In the rows, zero is written as 128.
Named turns come first, each shown by rows before and after it. Which turns, in which order, take the first row of each pair that follows to the second? Write the first one first, as in the answered first pair.
K (before -> after):
[144 128 138 128 142 125 139 153 120 119 121 108 137 151 108 116 103 133
 120 168 130 161 110 129 131 145 137 161 158 101 139] -> [143 106 131 115 151 134 133 130  97 128 119 120 126 135 110 135 103 113
  99 121 125 150 140 146 150 156 140 140 177 148 109]
[115 141 148 116 119 123 127 141 141 152 130 134 137 120 151 137 120 134
 124 129 127 143 123 139 156 116 119 119 118 109 121] -> [123 139 143 119 115 132 123 140 129 139 132  94 138 137 121 120 131 111
 128 155 137 135 117 127 146 124 128 122 137 106 140]
[123 139 134 121 110 136 152 148 146 111 106  69 112 143  99 134  86 102
  99 141 151 132 138 128 161 117 116 126 134 106 121] -> [119 132 137 115 112 131 152 140 141 119 101  98 106 126 115 151  79 107
  89 107 142 133 151 142 175 119 116 118 129 124  99]
E (before -> after):
[130 151 176 145 114 134 157 152 120 138 189 128  95 127 126  96 123  98
  86 161 123 167 117 161 170 115  96 159 114  99 119] -> [148 143 164 161 130 132 156 146 114 135 191 149  92 113 128  89 125 112
  95 166 122 163 117 158 158 119 100 182 114 120 116]
[168 112 133 133 139 134 132 130 106 153 163 120 161 161 123  98 167  89
  79 120 144 121 130 145 116 127 159 113 134 153 138] -> [175 112 129 137 147 138 136 123 104 146 166 124 162 158 119  96 167  93
  78 125 144 119 130 141 113 128 158 120 130 159 137]
[109 133 176 111  89 135 111 147 129 190 150 109 176 134 138 152 161  67
  98 129 113 121 141 119 158 117 143 101 130 100 155] -> [130 121 177 140 105 126 119 150 119 196 175 153 185 118 169 145 172  85
 105 141 107 120 140 115 145 130 152 137 131 116 146]
M (before -> after):
[116 123 114 124 130 114  79 119 164 137 153 131 137 166 130 166 172 118
 136 123 119 122 121 119 123 117 125 117 114 122 157] -> [108 126 114 117 125 117  79 119 165 142 144 125 137 168 128 172 160 119
 130 115 118 129 123 124 136 114 123 109 111 115 150]
[140 127 126 131 141 143 135 141  94 106 140  67 130 147 105 114 126 132
 143 156 172 154 115 122  88 131 127 152 163  95 143] -> [139 128 160 142 138 134 142 165  98 138 173 100 145 139 158 124 141 135
 132 151 156 161 112 122 109 129 135 154 167  90 133]
[129 115 134 151 121 128 135 150 127 137 114 135 128 114 124 110 128 143
 148 190 130 127 104 107 105 130 151 172 132 104 136] -> [109 125 148 136 111 120 142 168 131 159 103 138 128 110 150 130 109 149
 132 168 126 148 113 121 132 128 141 156 123  89 124]
[138 111 100 128 148 138 131 101  92 105 108 150 111 108 111 116 120 130
 131 115 133 120 131 128 114 142 127 146 133 180 101] -> [134 116 126 139 143 130 137 119  96 133 138 174 124 102 162 125 128 132
 114 111 117 129 133 136 132 145 134 152 138 174  90]
U (before -> after):
[ 89 155 133  91  92 138 133 140 162 132  96  93 133 140 115 152 108 124
 115 106 129 141 128 137 140 104  98  82  92  86 135] -> [106 144 110  90 105 144 131 132 130 119  86  65 123 146  82 142 101 104
 117 118 147 136 137 134 133 119 108  88 122 103 134]
[100 140 113 119 133 118 128 110 157 134 106 168 102 100 134 132 116 172
 120  82 127 124 126 121 146 110 126 114  73 142 117] -> [100 134  99 103 136 122 129 102 140 125  85 146  93 111 110 134 103 169
 116  79 142 130 131 124 150 117 127 108  87 145 112]
[148 116 107 129 133 141 134 136  93 101  99  51 132 141  73 110 111 116
 135 180 158 145 117 106 120 137 141 143 168 106 142] -> [165 118 116 158 135 138 130 136 102 102 137  78 148 135  98  93 142 118
 147 199 146 135  99  97 104 137 155 165 160 113 156]
[100 150 147 111 101 126 120 128 177 136 137 116 148 148 113 121 138 124
 130 123 111 123 107 135 124  98 110  96 101  94 164] -> [ 97 144 138 102  97 131 119 126 165 132 114 100 139 151  97 126 123 118
 126 119 124 129 115 136 131  99 106  91 110  95 160]
Now pairs of rows:
(two turns a pair)
[117  99 125 120 157  98 141 140 113 149 138 161 134  98 124 124 124 141
 102  89 137  87  92 140 108 144 163 163 158 154 132] -> [112 101 108 102 153 104 136 131 115 131 102 137 121 104  86 127 106 146
 107  84 149  91  96 141 100 141 155 148 151 150 129]	M then M
[ 98 164 170 116 101 125 105 155 134 143 119  47 133 168 115 154 114 102
  93 116 147 156 123 117 141 107  96  71 132  71 136] -> [101 143 161 108 123 123 110 138 110 156 109  99 119 137 140 187 100 114
  78  61 133 150 157 143 162 124  95  67 135 132  84]	U then K
[115 146 168 138 103 126 128 166 159 154 169 146 159 142 182 117 165 122
 122 150 115 133 104 121 138 122 131 120 112  85 160] -> [ 99 137 157  96  99 142 121 150 120 157 133  81 150 157 135 133 147  72
  95 114 134 128 125 133 165 135 132  80 153 106 145]	K then M
[146 136 139 139 110 117 151 149 118 118 168 139 119 128 134 110 116 179
 124 165 106 136 111 110 130 157 144 140 141 129 106] -> [150 123 120 134 121 127 142 127  99 108 152 133 104 127 110 112 112 170
 123 151 110 123 120 116 127 170 151 138 155 159  98]	E then K
[115 106 125 117 122 138 141  86 121 130 123 108 127 139  94 124 161 119
 141 142 101  92 137 104 109 135 151  90 138 168 134] -> [115 107 152 131 123 126 150 107 123 162 155 147 140 126 151 135 167 130
 129 137  88 102 141 108 128 142 155 106 140 165 115]	M then E
[128 111 158 144 105 131 112 123 129 170 149 130 142 122 169 151 144  94
 147 134 142 148  98 125 156 123 112 124 146 134 101] -> [135 105 123 126 108 145 106  99 116 137 105  89 123 133 107 147 121  87
 159 140 166 146 109 124 136 127 105 121 151 139 106]	M then U
[133  72 139 137 125 133 120  91 141  78 143 149 132 121 104 148 157 101
 120 170 151 134 128  86 124 113 146  77  84 160 110] -> [131  74 142 145 121 126 123  99 155  77 146 158 137 120 115 148 154 118
 123 179 149 143 117  88 121 106 139  87  71 141 116]	K then K
[126 119 110 106 134 142 128 133 120 130 115  97 126 116 112 147 133 113
 114 115 115 135 136 140 138 120 148 129 165 141 113] -> [117 127 118 108 134 134 141 144 136 133  99 117 121 108 129 157 116 145
 117 111 114 156 138 148 144 111 134 132 139 122 102]	K then U
[141 124 150 160 142 109 142 166  96 152 159 174 136 115 164 159 110 186
 121 168 159 162 119 109 121 157 119 153 126  66 127] -> [145 114 130 139 136 128 130 151  65 139 142  84 132 148  98 144 118 128
 107 182 185 144 118  96 116 170 131 135 180  73 142]	U then K
[109 150 157 130 114 106 114 110 148 133 169 161 136 123 155 135 167  91
  92 117  99  92 147 133 147 144 128  91  81 133 135] -> [103 148 152 120 117 106 122 108 146 133 150 176 124 113 155 145 148 110
  95 101 100 102 160 143 156 143 122  90  75 135 117]	E then U
[120 127 128 123 114 136 119 106 144 135 125 129 140 135 125 120 146 117
 132 124 122 114 132 124 134 129 141 113 137 149 131] -> [118 141 135 131 114 136 121 116 153 130 129 131 141 138 130 116 147 131
 140 142 124 116 120 122 123 123 138 122 127 129 143]	K then K
[ 91 140 157 110 100 113 105 101 138  89 166 109 103 164 113 131 155  87
 147 151 183 119 134  89 121 152 123  85 145 127 134] -> [ 84 132 152 100 112 113 107  91 127 102 155 147  93 140 133 160 136 101
 133 106 169 121 160 110 141 155 112  72 138 157  96]	K then U
[157 141  95 139 175 137 137  79 152 115  97 194 127 125 110 146  99 197
 140 183 101 128 151 137 100 105 116 175 115 164 118] -> [161 143 117 157 168 133 134  88 150 136 151 211 151 131 146 135 143 176
 133 194  87 109 137 133 103 109 138 182 134 176 133]	E then M
[130 111  90 123 141 129 119  81 129 106 106 162 109 110 101 129 131 144
 134  87 122  99 145 148 104 131 127 103  99 176 111] -> [141 119  89 133 133 127 115  92 135  91 109 115 118 138  68 100 139 131
 150 143 140 101 117 124  80 129 134 119 110 142 155]	K then K
[164 140 123 150 146 112 154 183 133 122 131 135 123 126 151 135  88 177
 156 197 134 185 114 125 127 136 129 179 122  64 126] -> [152 108 109 117 168 121 145 137  90 141 124 166 107  98 161 172  87 148
 118  98 117 158 165 160 164 160 131 147 151 154  64]	K then K
[114 143 182 163 134 115 134 182 169 105 156 140 100 119 188 191 159 141
 119 162  94 190 155 154 155  93 137 108 127  91 132] -> [118 116 157 134 147 132 116 146 116 106 148 109  91 118 150 201 171  79
  93 114 101 155 185 167 174 123 153  82 183 162 105]	K then K
[130 110 126 127 124 132 124 131 101 122 136  92 124 135 106 123 133 105
 111 139 151 109 128 125 140 161 135 122 178 145 125] -> [134 117 147 153 120 118 122 141 122 135 176 135 143 128 151 112 162 116
 121 147 133 105 115 121 128 150 144 134 155 138 137]	U then U
[120 117 116 100 137 120 104 114 120 136 105 106 103 115 107 106 124 114
 119  88 108  94 133 134 124 120 126 130 120 149 126] -> [115 132 121 103 135 111 114 125 137 134  92 121  99 108 120 117 101 146
 130  93 110 116 133 139 126 104 109 137  93 121 125]	K then U
[162  97 132 156 147 139 145 125  78 146 121 139 116  93 142  90 145 138
 154 161 105 103 123 129 108 139 166 212 184 168  81] -> [132 136 163 137 115 130 160 181 108 160  95  99 124 120 156 106 108 161
 148 194 117 151 108 125 134 120 145 198 166  71  93]	M then K
[123 100  81 106 150 136 100  60 119  98  84 166 105  97  86 144 124 123
 138  63 124  83 161 146 106 129 131 109 108 197  94] -> [138 123  86 135 133 134 105  92 138  74  91  95 120 140  39  96 139 121
 175 167 149  95 106 103  63 116 140 134 111 120 165]	K then K
[101 155 151 112 102 115 135 148 114 166 125 145 156 110 129 138 128 158
 139 111 113 113 147 155 147 123 130 121 111  98 107] -> [107 151 138 109 110 120 138 147  99 159 112 147 151 106 121 145 114 164
 140 109 116 116 157 161 147 134 127 125 119 107  96]	E then U
[103 152 169 120  90 113 120 143 196 138 145 170 136 124 164 116 165 148
 144 129 101 149 101 112 105  84 110  91  70  73 150] -> [110 126 114  82  97 142  96  92 146 100  93  80 109 147  58 109 157  88
 137 102 134 115 121 113  92 106 117  61 121 126 153]	M then K
[165 127 122 162 127 121 126 138 115 135 163 139 147 125 144 119 149 125
 128 160 127 124 113 125 113 141 151 164 147 136 134] -> [127 146 140 142 110 112 132 151 151 153 148 162 144 122 173 144 129 148
 115 131 112 139 116 140 139 113 128 135 108 106 124]	U then U
[103 132 132 136 113 120 128 100 138 135 145 195  97  67 165 140 116 157
 129  86 110 151 145 144 138 108 118  99  96 152  93] -> [115 124  95 136 123 127 121  73 128 100 122 173  82  67 106 122 115 157
 151  94 127 137 142 136 108 110 121 107  96 171 107]	E then M
[138 133 132 106 124 135 154 136  91 121 128  78 122 134 128 129 111 123
  99 148 153 155 131 124 157 130 142 109 154 104 133] -> [149 128 125 110 128 137 155 131  92 108 127  76 116 135 114 122 112 123
 108 158 157 150 128 116 143 133 148 116 156 106 139]	E then M
[158 163 142 135 126 137 157 139  84 134 129 101 148 164 120 119 125  98
  84 112 160 133  93 132 151 157 118 112 161 114 131] -> [150 178 154 148 126 128 167 155 111 139 129 132 153 157 155 124 116 133
  97 128 149 152  83 131 152 142 105 120 128  83 133]	K then K
[ 92 155 137 107 107 136 120 130 142 115  86  67 130 153 102 120  98 127
 115 144 140 139 131 131 138 136 145 122 122  54 159] -> [132 141 145 153 126 128 115 129 118 127 153  94 152 144 136  92 148 110
 119 176 129 117 113 111 116 153 180 160 157  89 176]	U then M
[133 105 153 142  89 109 123 123 143 112 129  95 123 197 116  79 137  86
 144 145 119 139 137 121 127  96 130 157 132 106 159] -> [121 118 170 137  84 104 126 140 152 126 133 113 126 191 146  93 135  99
 138 134 113 147 139 129 145  91 125 148 121  97 152]	U then M
[ 88 157 185 147 133 124 134 165 132 181 174 181 160 100 189 135 129 131
  91 107  85 150 140 157 167 122 129 101 112 112 106] -> [ 87 177 168 129 112 138 137 177 132 143 123  62 153 153  98 113 107 110
 103 170 130 165 113 133 146 116 120  91 127  44 153]	K then M
